Rows are one point carried round by a steady rotation, each followed by how many steps it has turned.
The counts run from 0 to 162.
3,24,-36,42,-39,9,27,1,-13,-5,0,8,32,7,-20,-5,0,-6,-10,7,-13,10,18,-5,23,-28,-20,-12,-2,-30,26,35,-10,21,38,-23,33,14,-4,-29,13,7,6,-13,10,-38,-15,-32,-13,6,-33,-31 : 8
2,-1,39,9,8,5,11,3,5,-25,18,-6,-23,2,0,-14,-10,27,-9,-26,-32,18,-22,-2,-3,-3,-22,-53,19,7,-38,-36,-2,24,12,47,-11,-7,42,-13,19,1,-10,-6,-20,-4,-31,-22,32,-7,4,-33 : 89
-16,4,-27,-25,-29,11,-9,-3,31,-8,19,29,1,-16,38,24,-33,8,-12,36,24,-12,12,-6,0,-13,26,32,-4,3,2,24,-2,28,10,-15,1,56,-15,-36,29,-5,12,-4,11,-13,-41,24,-3,9,5,35 : 52
-9,19,5,-5,-41,-6,-9,40,-21,1,-16,-38,22,6,-4,15,2,-37,-34,27,10,15,25,-31,-10,-30,0,-7,-29,-21,19,4,6,-16,23,-13,1,13,-32,-16,24,-41,7,8,-25,-24,-30,-21,4,-29,-25,-20 : 31
-16,-17,12,4,-15,19,12,5,25,25,-47,-30,17,-4,17,-29,-10,-5,7,-38,-33,-18,-20,13,-22,5,-23,23,8,1,5,-23,3,1,44,3,-37,15,9,-17,40,-19,37,-8,-6,16,-26,34,11,1,-33,-11 : 157
-7,-17,9,1,-23,29,-10,22,-10,11,-15,-33,3,5,12,12,-15,-22,-9,22,18,4,4,-22,-8,-18,-20,39,-8,5,14,26,23,-27,8,0,-5,43,-24,-37,52,-60,-2,12,-16,-27,-32,0,11,-5,6,9 : 29
-18,5,-7,0,-11,41,-14,-25,13,-23,14,10,17,6,26,-4,3,-18,66,27,22,16,-36,19,-1,-5,-28,-43,15,20,18,18,2,15,38,25,-13,-11,-29,-9,26,-10,-8,-28,-29,11,-18,6,9,7,12,-10 : 93
-23,-11,7,0,3,40,-5,-1,3,-27,27,8,4,4,31,-4,2,-6,55,14,25,16,-44,25,-9,-5,-39,-41,28,29,14,-4,5,16,17,41,-12,-17,-19,-7,21,-13,-3,-15,-29,20,-34,8,23,-2,15,-8 : 92
-17,-27,23,-7,6,29,-4,14,0,-31,32,6,-9,9,24,3,-3,14,34,-13,8,23,-41,25,-21,6,-37,-48,33,19,-9,-11,1,15,0,58,-8,-18,-3,-3,19,-12,-4,2,-29,20,-36,-1,27,-8,16,-11 : 91
13,15,22,20,-46,8,62,15,-5,18,-27,-33,22,13,-1,4,20,-7,-21,3,14,9,-10,9,-27,-11,-3,3,-3,3,-1,1,-7,-13,40,-20,-14,-2,17,-36,-3,8,50,8,10,-19,7,-38,-30,-26,-12,-7 : 151
-11,-10,5,10,1,-4,31,19,3,-13,-7,32,-5,-27,18,-16,56,-45,18,7,21,2,23,-7,-5,1,-33,19,-13,19,20,-2,-15,-59,25,-36,4,-31,-7,15,-1,-43,15,17,-28,5,-25,2,8,-15,8,12 : 125
-7,29,36,-19,-30,-3,48,-30,16,13,-1,-2,2,-12,0,9,-6,10,-30,1,-1,-16,18,2,2,-13,27,15,-31,21,-25,-16,8,-2,34,-18,-35,16,57,-47,-1,-2,52,-11,-15,-6,8,-9,-5,11,-3,0 : 63
-3,-18,-24,37,-4,3,27,18,0,-17,5,25,-6,-2,-13,-9,-17,15,-36,-39,-26,8,20,-11,14,-18,-33,-4,13,-30,-6,22,-17,9,5,-12,41,31,2,-11,25,-9,7,18,37,-33,-40,-22,1,-1,-20,-19 : 10
-7,13,8,2,-9,-8,38,9,0,-16,-3,20,11,-26,3,-10,68,-49,30,21,18,12,13,-1,-11,-2,-24,15,-18,14,18,0,-14,-45,32,-44,0,-37,-3,3,-13,-16,19,3,-27,-11,-13,-19,-4,-16,-2,0 : 126
-9,-5,-3,8,14,-17,6,27,13,-19,31,41,-28,-38,13,-5,1,-2,-19,-11,-21,-2,45,-27,21,4,-35,22,20,-16,-15,5,-14,-20,-6,-15,42,14,2,11,27,-18,-16,29,18,-34,-53,1,21,-9,7,-8 : 122
-17,-44,4,-15,22,9,-16,3,43,-22,-26,3,-11,-25,37,-8,10,-36,-15,3,-6,14,-13,-8,-16,-2,-1,24,3,17,-9,1,2,-30,-9,-41,-17,32,-21,1,43,-24,24,40,11,-17,-46,7,4,-25,16,11 : 36
-3,-58,6,33,-11,32,29,19,-14,-8,-3,21,20,1,14,-14,7,-5,33,-25,12,0,-21,27,-26,10,-48,30,27,17,19,27,-4,-1,11,26,19,15,1,-25,24,-21,-8,2,-15,-3,-40,1,4,15,7,9 : 4
-27,-2,9,-8,-7,-16,4,-35,46,-13,-30,3,-21,-12,-3,-17,-7,-30,-13,-20,-5,29,19,-7,46,-43,-15,-42,-14,-13,-15,-12,-3,-11,28,-6,-7,-12,36,20,39,4,28,-9,-22,24,-22,-25,21,14,8,-25 : 79
6,16,-20,34,-17,-2,22,-1,9,-25,-13,10,17,-14,-4,-31,12,-5,18,-15,-72,-4,0,10,6,5,-27,-15,6,-16,6,-10,-13,31,46,2,14,-16,36,-22,6,32,3,-27,-9,-17,-37,-1,12,-6,-46,-24 : 0
-11,18,-16,9,-13,31,-2,-41,19,-19,8,5,16,5,20,-14,-7,-22,52,42,6,21,-26,9,17,-18,-23,-42,4,14,18,19,2,23,43,9,-13,3,-24,-23,34,0,-21,-42,-26,-5,-11,-13,7,16,11,-25 : 94
8,-18,-23,7,-15,-2,16,6,12,2,6,7,25,-30,6,-21,39,-1,29,1,-16,34,-23,12,-14,30,-40,16,25,-9,9,5,-22,15,-6,-5,25,1,16,-31,30,64,-12,12,-2,-49,-47,11,-12,2,1,1 : 137
-14,4,38,-32,-46,-2,22,1,-4,21,32,-8,4,13,-16,27,-9,2,-7,-1,48,37,19,13,11,-17,-16,-10,-3,0,-22,14,-6,8,-2,39,14,12,45,-31,24,17,8,-12,-23,-10,-23,-31,0,32,30,-14 : 73
-10,10,27,-3,41,-6,8,-1,9,-9,40,22,6,-32,-6,-32,1,5,22,-23,-53,-1,5,6,-5,32,-54,3,23,7,-30,-27,-35,7,11,-5,10,7,7,-8,20,7,-26,-8,4,-34,-36,2,14,19,-8,-40 : 113
-18,-16,17,-27,-19,-8,-3,13,27,-6,-29,-3,27,-36,27,-20,-16,-17,-1,1,-21,-10,-13,-9,-45,12,17,26,-21,13,13,-42,3,16,34,-2,-44,14,7,-19,32,-15,4,-12,-46,21,-41,29,26,0,-8,-1 : 46
3,-1,18,23,-43,6,64,3,6,13,-51,-22,11,6,9,-10,19,-15,-12,-6,16,7,-16,12,-28,-12,-7,21,-10,9,4,-1,-5,-21,48,-31,-24,7,12,-27,11,-15,44,-1,-3,-4,9,-31,-24,-16,0,6 : 150
1,10,-32,17,-50,-25,26,39,4,-1,-16,7,6,-7,2,1,5,-2,-28,-13,7,26,12,-15,-14,-8,-21,-26,9,-43,14,5,-31,18,14,-9,35,-12,5,3,8,26,18,24,6,-21,-45,-19,-11,-29,-28,-11 : 144
-13,-30,18,-13,11,13,-4,-8,31,-23,-34,-7,-8,-18,33,-2,13,-42,-12,12,2,9,-17,-9,-24,0,7,26,-13,35,-3,-6,8,-34,15,-43,-31,21,-18,-10,37,-32,29,19,-3,-3,-20,-4,5,-24,15,18 : 37
29,18,-6,23,-5,4,35,-13,6,-16,24,7,-11,-23,3,-1,46,-2,7,20,-29,11,12,-3,15,13,-8,23,7,6,-23,7,-6,-23,-12,-35,29,8,27,-32,4,39,13,21,23,-62,-16,-18,-6,-26,5,11 : 129
-13,18,18,-14,-22,13,30,-51,33,10,-2,7,2,-16,16,9,-8,-3,-12,5,6,-19,10,13,10,-14,25,26,-31,27,-28,-9,5,-4,36,-31,-40,23,45,-39,6,-6,59,-13,-11,4,11,-4,-4,17,-2,15 : 62
-16,11,-11,-19,-17,-24,-24,39,9,-15,0,-19,7,-6,-1,9,9,-30,-38,11,-17,34,16,-25,-9,-8,-4,-28,-9,-33,-2,-1,-19,3,-11,-31,17,6,-26,2,20,16,16,30,17,-40,-47,-23,-3,-40,-27,-28 : 33
-15,8,1,-8,-10,1,-16,24,-10,10,-10,-42,50,-15,-15,-16,18,-25,14,-11,-32,30,-13,6,-16,8,-44,-22,1,-21,24,-23,-11,-2,18,-12,-8,-11,-18,-15,22,6,16,7,-19,-35,-36,0,-8,-9,-47,-47 : 24
9,19,-9,8,-33,13,29,27,2,9,12,-31,10,17,3,14,8,28,-27,-6,-17,-4,-13,22,-14,1,-6,-6,24,-8,-19,5,-11,22,5,-3,7,9,7,-35,-5,35,59,16,43,-38,-17,-13,-24,-42,-42,-6 : 153
13,17,-8,6,-37,-20,35,28,-6,-3,-12,-5,32,-29,3,-30,52,-14,31,-5,-19,18,-9,-5,-25,18,-30,-11,0,-11,26,-34,-12,-2,25,-3,6,-38,27,-18,-2,31,2,8,-42,-19,-35,9,4,-18,-31,-12 : 135
3,-66,7,30,-4,18,29,20,-4,-14,0,22,14,0,5,-17,2,-1,22,-44,-15,4,-18,29,-28,13,-52,22,32,11,-1,15,-17,5,9,26,24,14,20,-22,28,-1,-8,-1,-2,-11,-50,-2,5,21,9,-4 : 3
-18,-3,35,-39,-37,-25,13,15,7,6,-8,-6,51,-19,11,-1,8,-24,6,11,12,28,-12,12,-61,17,6,5,-15,5,15,-29,-24,33,12,-9,-17,6,-2,-23,12,26,-9,-14,-43,-18,-37,-9,-6,8,9,-23 : 48
36,7,-4,27,2,19,31,2,4,-22,29,12,-26,-22,10,4,38,22,-9,9,-37,-13,14,-11,13,20,-11,28,15,16,-29,4,5,-18,-8,-22,21,18,31,-44,15,14,12,29,18,-53,-23,2,10,-23,-1,30 : 130
6,28,23,24,-19,1,19,-29,10,-13,13,-1,2,5,-4,-5,-36,8,-3,26,-9,22,4,-14,23,-20,-14,-31,13,-1,-18,12,-12,26,35,9,17,32,-2,-32,40,-1,-43,-26,-2,-32,-9,-41,16,19,30,-41 : 96
9,3,2,26,-28,11,35,35,-14,-5,-17,6,-4,-27,16,-20,35,4,10,-6,-23,-28,4,-18,-16,15,-16,15,-5,8,10,-27,14,-26,31,7,-19,-21,37,-20,12,-32,16,17,-41,6,-39,29,29,-32,-36,19 : 133
-19,-16,34,-8,-2,-18,21,-24,33,-17,-15,-3,-22,-4,-6,-6,2,-22,-18,-29,1,42,12,4,22,-29,-19,-43,-6,-1,-30,-17,-13,-17,14,1,-7,-15,42,15,32,13,21,5,-14,10,-18,-41,10,8,26,-27 : 80
